Each run below is a few steps of one of 7 hidden systems, one row a step.
q827, trace 1:
[[ -7  15   0  20  16 -44  20 -11 -24 -25 -23  69 -13 -40  43   3  23  66]
 [ -4  -8  13  68 -32  64 -19 -45  27  34  25 -30   1  -1   0 -25 -35  15]
 [ 41  41  23 -10   3 -19  18  57  -6 -19 -16  -1  17  26 -55  45 -34 -56]
 [ -6 -16 -38 -28  -5  -2  -9 -44 -28   5  -2  53 -42  -4  63  26  43 -40]
 [-27  20  45  26 -14 -12 -62  22 -12  32  26  -4  32 -29  14 -29   2  67]
 [  6 -11   2  31 -19  43  46   1  58 -12 -21  -6  37  73 -33  41   6   2]
 [ 51  35   5 -36  23 -33  -5 -26  -5  -2   4  21 -96 -16 -22  15  -6 -11]
 [-21  -3 -12  66  -7   2   7  -2 -45   2 -11  49  33 -55  63 -12 -20   3]
 [-10   1  36   6 -36  45 -49  14  13  40  25 -58  20  47 -23   4  -3 -37]]
q947, trace 2, 9 rows:
[[  1  18  -9 -29  23 -37  59   0  57 -26  11  61  19 -14   5  51  -4  30]
 [ 33 -15 -13  51  11  25 -38 -14   4  46  34   8 -83 -21  16 -22 -26  15]
 [-14  33  58  63 -16  -3  31  48 -48 -16 -51  -2  29  -2  -9  -5 -11 -20]
 [  3  37 -15 -41 -24  12 -29 -52   1  -7  24 -22   7  29  30  68  11 -58]
 [ 18  -6 -13 -32  19 -54 -60  45 -21  11  18  50  24 -25  -7  -8  -1  55]
 [-13 -46  -4  61 -23  57  21 -37  29  22 -20  49  12  30  15  -5  21  33]
 [ 11  60  75  -9  -9  -3  18  -6  39  10  13 -22 -22 -20 -59   2 -40 -10]
 [ 10  17 -47  27  26 -24  28  27 -15 -22  14  26 -26 -21  71  59 -14 -35]
 [ 14  -6  16  25 -22  15 -95  10 -63  37  -2 -17 -15  21   2 -26  16   5]]
q123, trace 3 (9 x 18):
[[-22   9  23 -14 -37  41 -45 -50  -5  16   3 -61 -14  51   5   4  48  -8]
 [ 18  48  -4  -3  23 -54  13  17  -6 -53  -6   7  45 -34 -14  14 -32  60]
 [ 32 -48 -43  16 -21  59 -16 -38  18  30   4  50  -1  48   1  23  -3 -25]
 [ -1  33  76 -15   4 -32  12  29 -12  18  -6  14 -32 -49 -48 -43 -21  -9]
 [-53  -4 -23  20 -17  23  38 -21  22  -4  16  -5  23   3  85  48  23 -29]
 [ 37  28   3   1  16 -21 -85  35 -12  16  35 -47 -36   7 -21  -4  -6  42]
 [  3 -10 -12  24  -9  -1  49   2 -27 -43 -72  51  40  39   2  22  34   6]
 [ 13  21  24 -32 -30  29 -37 -83  26  24  30 -27  -5 -13 -44 -20 -31  -8]
 [ -5   0 -13  24  25 -34  42  61   6  -5  10  61  27 -51  28  18 -37 -10]]
q123, trace 4 (9 x 18):
[[-40  15  63 -11 -40  14 -30  15 -19  34  -7 -12  -7  43  17  19  62 -36]
 [-17  67  23 -16   3 -39  -6 -19  15 -35  12 -16  31 -15  15  30  17  76]
 [ 58 -11 -46  53   1  35 -19 -27  25   3  10  41   4  40  -4  40 -27  38]
 [ 40  21  62  17 -12   4  13  10 -20  19 -31  40 -37  -3 -63 -12 -30 -43]
 [-50  36  29  -9 -29   3  31 -36  -2   2  10  16  21 -40  59  29   3 -63]
 [  0  25  -7  16   4 -17 -83  35  -1  35  66 -22   3  -8  41  25  -7  35]
 [ 14   2  17  33  -2  -6  -2  47 -12 -11 -44  39  14  72 -12  36  46  40]
 [ 20  45  39 -18 -27  20  12 -97  24 -13 -17  -2 -14  14 -45  11  -3  15]
 [ 25  30 -14  37   9 -10  21  -9   5  -4  26  45  16 -67  19  22 -78 -17]]
q767, trace 5:
[[ -7  19  53  11   6 -40 -32  85 -48  25  -1  31   0 -25  -2 -10  -1  -3]
 [-38 -26  -5   8 -37  45   7 -41  17   2 -17   2  28  59  36  28  64   0]
 [ 36  56  13 -17  18 -30 -39 -13  33  -5  44 -26 -18 -15 -33  15 -31  63]
 [ 36 -41 -56  52  13  15  47  -1 -22 -18 -38  62 -16   7  16   6 -14 -20]
 [-10  21  72 -17 -30  22 -20 -18  -4  41   7 -24 -22 -21 -43 -37 -20 -56]
 [-38  26  -8   6  -1 -29  26  31  -1 -29   9  18  69 -15  64  57   9  -3]
 [ 29 -24 -33  -3   1  26 -80  -7   1  36  38 -34 -52  43  10   7  18   8]
 [ 16  24  47  27   3 -27  23  13 -12 -19 -50  63   8   3 -36  -5  11  65]
 [  1 -11 -26  -4 -25  55  33 -91  42  -3  11 -22   2   3   1   9 -27 -43]]
q767, trace 6:
[[-24 -28  61  -7 -26  16   2  14  29  34 -22  39  34  25 -53 -37  26  40]
 [-16  16 -10 -27  13   3  67 -26  87 -29  29 -27   3   4   5  45  -4  11]
 [ 32  -2 -41  21  45 -24  -5  25 -22  -6  19 -33 -86 -37  23 -14 -26  -9]
 [-20 -19  30  43 -26  17   4  15 -74  -4 -68  -2  17   6  -8 -53  18 -17]
 [-29  26  15 -59 -35   3 -17 -39  19 -17  10 -44  82  16 -21  18   6  -8]
 [ 28 -18 -68 -44  40 -39 -27  27  22  -4  42  38   0 -13  18  31  -7  29]
 [  4 -60  13  30   8  23  15  17   8  41 -20  40 -67   8 -19 -54  18  21]
 [-43  36  65  16 -16  13  74 -16  37 -26 -20 -48  19 -12 -20 -12  -5   1]
 [ 10  22 -64 -13  19 -17  -5   1 -16 -43  26 -72   3 -11  42  37 -20 -40]]
q489, trace 7, 9 rows:
[[ 12 -31 -36  21  29   7   1   7  22  37  43  27 -85 -22  48  14  -5 -20]
 [-26  13  51  54  -8  -8   1  52 -62  -1 -39 -36 -11 -13   5 -43  12  -8]
 [-29  11 -17 -20 -31  26  14 -43  12 -39 -11 -52  63  46  13  36  29 -14]
 [ 54   8 -49 -50  25 -36 -68  -6  -2  -2  37   7  -4  -2 -22  16 -21  37]
 [ 16 -56  -1  32   4  12  32  12 -11  20 -41  92 -11  -1 -20 -38   2   9]
 [-50  25  76 -12 -26  21  32 -27  40  27  15 -37 -11 -29 -17 -27  -9 -31]
 [-17  26 -38   1  26 -36  17  39  11 -29  36 -25  10 -20  71  65  -4 -11]
 [ 31 -30 -34  28   5  13 -60   9 -51   6 -19 -25 -52  46   8 -16  36  18]
 [ -1  15  34 -14 -27  -4  15 -26 -29 -35 -58  10  71   0 -59 -34  -6  20]]
q947, trace 8, 9 rows:
[[ 23  28  33 -65   0 -15 -26 -40  28   0  13 -38 -26   3 -71 -19  -3  25]
 [ -1 -22 -53  24  35 -24  66   7   4 -35  -7  44   8 -48  39   1 -24  13]
 [  7 -28  12  28 -22  52 -46 -10 -12  49  15 -46 -39   9 -19 -45 -18 -44]
 [-38  27  37 -34  -1 -43  51  52 -16 -40 -37  -2  49   4  -6  20  27 -26]
 [  4 -18 -59 -36   5  13 -48 -53  25   8  48 -30 -35  14  43  22  24  14]
 [ 14 -20   9  21  22 -24  -4  53 -18  -7 -27  13  27 -13 -49 -58 -16  66]
 [ -7 -18 -10  18 -25  58  62 -69  28  -9 -26  -1  -9  29   5  13   2 -46]
 [  2  37  31 -55  18 -49 -20  30  -7   6  35 -33 -23 -57 -28 -22 -33 -27]
 [-27 -47 -61  38   9   8  13  35 -21  -9  -8  13  17  21  77  19  33  -8]]
q30, trace 9:
[[-31  35  24 -18 -21  22  10 -45  32  11  38 -58 -22  -9  32  31  -1 -58]
 [ 13  26 -28  30  27 -46 -42  72 -34 -13  29 -12   9 -17  41  31 -15  24]
 [ 11 -38  -7  22 -30  37 -40 -21 -39   6 -45   7   0  69 -12 -14  52  22]
 [  4  55  56 -35 -19 -18  12 -51  18 -17  -8  21  39 -27 -53  -5 -26  26]
 [ 25 -13 -47  17  14  17  14 -15  43  22  41  55 -26 -10  41  53 -30 -27]
 [  6   6  52  30   5  -1 -27  72 -22  41   7 -26 -65   4 -19 -24   2 -18]
 [-49  25  19  19 -29   3  35  -1 -25 -40 -41 -15  60  25  38  31  41 -13]
 [ 22  31 -32 -18  -4   0 -70 -64  13  -7  46 -44   4  -6   6  13 -15  52]
 [ 58 -16 -18  31  19 -16  -7  31 -27   1 -30  93   0   5 -31   4 -21  23]]
q30, trace 10:
[[-46   8   0  46   0  -7 -28  31  -6   7  27 -19   4   2  82  26  44  43]
 [ 31  14  -4  53  -8  17 -32 -12 -11 -25 -24 -37  15  47 -27  -5   3  78]
 [ 54  34  -4 -18 -12  -5  14 -70 -16 -36 -42  45  -2  13 -41  24 -19 -11]
 [ 13  13  16 -13 -12   3 -24 -33  -5  47  36  63 -30 -53  17   4 -36 -58]
 [-25  -6  38  41 -12  13 -15  85  16  52  31  10  21   9  18  20  -6 -31]
 [-27  27  27   2 -11   1  -4  22  17 -16  -6 -56   0  66  13  47  64  27]
 [ 16  44 -13  14   8 -30 -13 -59 -22 -44 -14   0 -13 -15  21  11  14  81]
 [ 54  -7 -20  55 -14  38 -18 -55 -24  12 -15  52  -3 -14 -18 -15 -55   0]
 [ 22  22  47 -16 -23  15  -3  19   2  35   2  27   5   7 -49  17 -37 -86]]
q309, trace 11 (9 x 18):
[[ -1  27  25 -14 -10 -29 -32 -57 -48 -11 -20  29   6 -52  -2 -45   1  55]
 [  6 -27 -25  39 -21  50  24 -22  43   8   7  30  74   3 -11   5 -54  -8]
 [ 14   0  23 -63  13 -19 -22  55  25  38  35   1 -35   2 -40  11 -11 -57]
 [-53 -16   6  22  11 -15  45  25 -11  -8 -19  19 -38  -4  70   6  66   6]
 [  6  35  14  48 -16  27 -43 -44  -2   0  18 -81 -17   3   2 -15 -11  47]
 [ 51  20 -16   6  12 -27   7  27 -17 -44 -32  32  57  26 -48  32 -28  19]
 [ 10 -24 -19 -52 -19  17 -15 -64 -12  27  -1  60 -30  -5   6   3   9 -61]
 [-59 -15  39   9  -1  -9   8  36  15  33  30  13  29 -68  26 -47 -10  18]
 [  1 -11  -8  38  -1  40  10  40  51   6  17 -58  -6  72  -1  42   8  -7]]
q489, trace 12, 9 rows:
[[ -9  16 -28  -5  -5   9 -42  -4  50  14  71 -35  28  16  43  58  -5  11]
 [ 53  -3  -9  30  29 -29 -31  70 -26   0 -15  27 -33  38 -21  15   7  45]
 [ -1  11  49  21 -35  36  33 -69  -7  -5 -57  32 -11  19 -28 -15  24   5]
 [  1  54   9  -8 -14  -2  -8 -40  29   0  53 -14  36 -54  10  27 -65 -22]
 [ 26 -27 -40  32  17   3 -21  74 -12  30  23  36 -18  24  38  44  -8 -44]
 [-23  13  76   9 -29   5 -31  16 -39  23 -39   1 -16  35 -15 -22  59  19]
 [-19  42   6   6 -20   3  24 -58  43 -35   4  -3  70  -1  11  36  -4  54]
 [ 71  -1 -48  17  27   7 -30   4  29  15  44   7 -43  13 -19  33 -53  -4]
 [ 15   5  44  25  -9  -9  16  33 -58  13 -52  65 -30  -1 -16 -11   5 -48]]
q309, trace 13, 9 rows:
[[ 21  11  52  67  -7  26  18  46  -2  34  -8  15 -43   3 -24   1 -35 -44]
 [-18  62  40  12 -21 -16  -9  29 -41  -6  -9 -10   7  14  39  56  20 -58]
 [  1  19 -29  13  -9 -12 -78 -15 -32   5  30  13  22   2  65  36  22  43]
 [ 27 -28   9  23 -14  18 -57   1   0  34  -7  55  31  32 -42 -20   2  72]
 [  5  11  66 -16 -25  16  35 -20  50  26 -11  65  -2  24 -44  23   5 -13]
 [-10  43  32  23  10 -13  26   8  33  24  42  32 -51 -48  45  41 -22 -29]
 [ 10   9   2  86   3   8 -36  60 -46  20   8 -14 -24   7  43   9  -9  -9]
 [  6  32  31   6 -36   2 -61   7 -54  -8 -32  -8  39  58  -7  27  37   7]
 [  6  25   0 -32 -17 -10 -30 -57  19   2  14  69  40   4  12  43  16  52]]
q827, trace 14 (9 x 18):
[[ -50   23   45   15  -23   -9   33   16  -12    9   -8   57   39  -25
    53   28   14  -39]
 [ -14   19   15    9   -9   19  -45    7   43   34   57  -38  -30   39
    37   47   30   13]
 [  44   25    3   45   18  -24   -3   38  -17  -27  -35   31   -8   46
   -17   40   18   63]
 [  31    8    3   30  -30   43   -5 -101  -17    5  -29   33  -30    3
    -8   -8   -9   -2]
 [  14   54   41    6  -18  -12  -20   14   -8   19   26   33   44  -48
   -15   17  -66  -34]
 [ -13  -31   -8    6  -15   25    3   32   19   39   17   47    4   40
    39   54   25  -63]
 [ -10   35   58   -7    0  -34  -39   26  -17   17    1    5  -58   15
    14   14   60   42]
 [   2   27   -5   70  -13   21   25  -47   17  -31  -18   10   28   19
    29   39    6   63]
 [  73   22    2   22   -6   26  -42  -25   10   26   20    4  -33   10
   -56    9  -59  -12]]

Name the system that made each run.
trace 15:
[[-10 -26  28  -4 -19  20  21   7  22  32   3  51  54 -38 -42 -41 -49 -32]
 [-32 -10  13 -23   4   9  29  56  50  30  38 -17 -13  17  18  40   8 -71]]

q309
trace 16, 2 rows:
[[ -3  29   7   5   6 -53 -21  34 -52 -12  -6  65  48 -42  29  14  -2  33]
 [-11 -22  24  23 -42  57 -35 -28  35  46  12  21  28  57  -1  16  24  18]]

q123
trace 17, 2 rows:
[[ 10  10  23  69  16  10  39  63  13  21   7   7 -66   5  21  25 -14 -33]
 [-18  56  45  27 -27   2  -9 -15 -53 -18 -29 -44 -18  19  31  24  35 -31]]

q489
trace 18:
[[-35  20 -17   1   1  -1  21 -62   5 -42   4 -81  -1 -26  35 -18  12  37]
 [ 44 -25 -88  -1  28  -5 -12  15 -17 -39   5 -47  18   3 -15  -5 -46 -14]]

q489
trace 19, 2 rows:
[[ -1   6 -17 -44  -1 -34 -49  28  -6   3  29  30  91 -22  -7   7 -23  18]
 [-21 -72   1 -25  -9  33  19   2  54  41   1  44  -5  40 -15 -14  43   9]]

q827
trace 20, 2 rows:
[[  8 -25 -25  16   3   7  20  46  -3 -32 -44  -3  27  83 -11  36  47  16]
 [ 24  17   9 -42  -1 -10 -20 -90 -12  -9 -17   1 -60  -7 -27 -23  19  36]]

q827
trace 21 (2 x 18):
[[-36 -68  22  14 -11  42  16  18  47  45  -4  14  -7  36 -12 -34  42  25]
 [ -6  55  51  -8  15 -28  56   1  24 -35 -16 -50 -49  -7 -35   4   7  13]]

q827
trace 22, 2 rows:
[[-47 -45 -12 -41 -19  25  -8 -27  17  41  28  26  -4  -3  51  -5  39 -46]
 [-31   6  24   9  18 -39 -30  72   7   8  31 -35  13 -32   6 -30   3  67]]

q489
trace 23:
[[-49 -37  17  24 -10  31  55   2  44  -9 -24 -31  49  15 -18 -41  16  45]
 [ 21  25 -20 -56  31 -24  25  -8  52 -33  28 -65 -37   3 -32  24 -15  -4]]

q489
trace 24:
[[ 19  11   4 -18   7   3 -49  56  10  20  39 -78 -21  29 -29  14 -17 -38]
 [-16  -5 -10 -20  16 -44  19  25 -40 -41 -47  26  -7  25  30  18  73  28]]

q309
trace 25:
[[-59 -29   1  41 -11  14  33   6 -25   5 -27  20  -5  -7  80  -8  53 -10]
 [ -4  36  30  12 -20  16 -58 -12  15   6  26 -87  18  22 -20  -5  -2  41]]

q767
trace 26, 2 rows:
[[  9  17  33  20 -20  12 -83  31  -2  63  57  -6   9  -9  -1   4 -31 -12]
 [ -8  11  24  23  -5 -10  26  52   4  -7 -29  61  29  52  12  60  40   8]]

q947
trace 27, 2 rows:
[[-25   1  13 -23   7   9  70 -36  43   4  20 -10 -37 -52   3 -18 -26 -56]
 [-15   0 -27  33  29 -14  24  69 -11 -12  24 -65 -13 -35  31 -11 -30 -32]]

q309
trace 28, 2 rows:
[[-19 -15 -20 -90   4 -31   8 -60  -6 -25 -16  31   9 -26  -2 -24  33  13]
 [-34 -29  -1   4  14  -2  11   4  59  22  46   2  26 -58   7 -47 -30  51]]

q827
trace 29, 2 rows:
[[-15  32   6  29  11  -5  51 -48  45 -34   9 -30  -1 -43   6 -12 -26  62]
 [ 52 -19 -48  43  21  27   7  23  11   4  20 -32 -17  -3 -26  -4 -72 -40]]

q827
trace 30 (2 x 18):
[[  5  -6 -35 -24  34 -30 -26  83  19  -2  53 -53  15   2   1  21 -19  -7]
 [  0 -46 -27 -15  13  -3  -1  11 -27 -14 -44  -3 -52  53   7 -13  77  20]]

q309
trace 31 (2 x 18):
[[ -5  46 -10  40 -22  11 -32  -5 -31 -36   0 -63  57  28  30  40  -2   5]
 [ 60  -9 -44 -37  -6   7 -61 -22  -7  -1   4  23  23  56 -42  34  -2   7]]

q827
